(in the rows, 128 means zero)
Rows swapped in pairs by one turn or mirror: which row each one swaps with:
The rows were stretched afterwards, more along some directions than others.
Q365: [134 125 113 121 133 117 136 129 119 158 125 150 140 119  92 121 152 127]
Q309: [142  93 146 118 121 127 126 137 102 123 117 113 121 125 145 124 130  86]
Q718: [111 139 137 139 147 136 120 122 124 111 119 145 105 118 134 124 146 128]
Q746: [ 92 131 136 134 137 123 155 147 137 122 120 131 101  95 138 117 119 142]
Q382: [132  92 135 113 136 113 133 126 103 129 111 114 109 123 145 126 125  80]
Q428: [104 102 126 147 107 113 131 148  93 110  98 106 113 112 126 139 107 100]
Q654: [129 126 113 120 122 121 129 128 108 164 126 147 147 119  91 119 153 123]
Q780: [102 121 129 145 108 109 133 145  91 115  94 111  98 107 131 136 109  99]
Q433: [132 122 117 117 121 117 136 127 109 168 121 146 136 121  99 118 148 131]
Q209: [ 94 133 122 137 100 110 124 148  81 116 104 117  94 106 147 126 113  95]
Q698: [103 139 143 134 147 139 118 122 122 112 121 137 101 117 135 122 145 123]
Q856: [120 129 153 129  83 128 105 150  76 137 134 141 117 118 134 105 150 109]
Q919: [ 95 116 131 138 130 121 150 146 130 128 125 119 111  96 127 121 112 141]
Q385: [135 125 116 120 128 111 134 127 106 164 131 150 137 120 104 120 154 126]
Q995: [117  91 126 120 117 123 132 123 130 136 119 129 147 125  85 134 148 108]
Q649: [137 101 142 116 119 132 124 132 100 122 114 107 122 125 145 124 126  91]
Q220: [ 95 143 128 149 134 106 148 146 126 126 117 133  92 101 136 123 122 148]
Q301: [141 126 108 120 125 107 138 132 117 149 129 143 143 116 106 117 145 122]
Q837: [135  95 144 113 116 131 127 126 102 131 124  96 127 116 133 120 122  82]
Q547: [ 85 138 123 133 137 112 148 135 125 130 114 135  85 103 148 124 117 141]
Q820: [111 101 147 110 127 131 129 111 120 138 123 129 126 137 125 127 144 110]
Q988: [ 88 137 125 140 132 114 151 148 127 130 120 138 100  92 132 111 127 140]
Q588: [115 123 159 132  98 130 108 145  72 142 141 133 111 119 138 102 148  94]
Q534: [121 135 153 120  89 121 109 142  70 140 145 137 111 119 143  95 153  94]
Q766: [119 153 130 134 145 126 124 113 126 116 122 145 108 121 134 120 149 129]
Q628: [140 102 136 119 133 130 125 126 105 115 118 112 119 124 146 132 126  82]
Q481: [128 138 150 110  82 126 115 133  99 165 145 120 137 103 115  95 149 113]
Q596: [ 92 136 121 136 144 110 152 136 140 121 118 132  99 103 129 133 122 144]
Q642: [122 133 161 125  89 128 109 146  76 137 135 135 107 114 149  95 149 102]
Q557: [ 98 113 122 132 113  99 139 146 100 120 101 118 102 103 124 132 116  85]
Q191: [100 125 124 147 111 116 131 154  97  99 108 118 101 113 133 133 110  96]
Q448: [101 119 127 135  99 104 130 152  88 115 107 116 100 109 132 134 116  92]
Q725: [ 99 121 124 145 107 108 131 150  88 112  92 122 108 112 124 133 119  96]
Q781: [100 117 130 144 105 114 134 153  93 105 100 117  98 105 145 125 113  94]
Q345: [ 99 108 133 129  99 108 141 156  93 108  99 111 111 107 131 122 116  94]
Q118: [ 97 133 121 132 137 109 163 139 140 127 103 131 109  96 116 123 121 147]
Q777: [136 110 121 119 117 114 138 123 116 165 134 137 152 125  98 119 147 134]
Q778: [126 146 135 146 139 142 122 124 130 113 131 141 125 120 127 123 143 136]
Q272: [117 128 154 128  90 128 104 151  71 131 139 137 110 114 141 101 150  97]
Q907: [136  91 152 114 124 133 128 130 108 130 115 110 116 124 153 125 123  91]
Q631: [110 148 133 134 141 136 121 121 119 119 124 149 113 121 125 116 153 127]
Q961: [131 122 122 118 120 115 133 129 107 164 119 138 147 121  90 117 148 127]
Q771: [125  97 165 107  86 124 130 148 116 159 150 107 129  94 124  95 141 106]
Q29: [ 91 129 128 139 132 120 150 146 130 118 127 130 112 103 131 122 121 144]
Q186: [ 97 123 124 131 139 106 158 142 143 122 123 133 111  99 133 124 125 135]
Q112: [137  90 148 112 126 134 133 129 114 124 109 109 127 128 138 128 121  98]

Q642 swaps with Q631
Q309 swaps with Q365
Q433 swaps with Q649
Q781 swaps with Q988

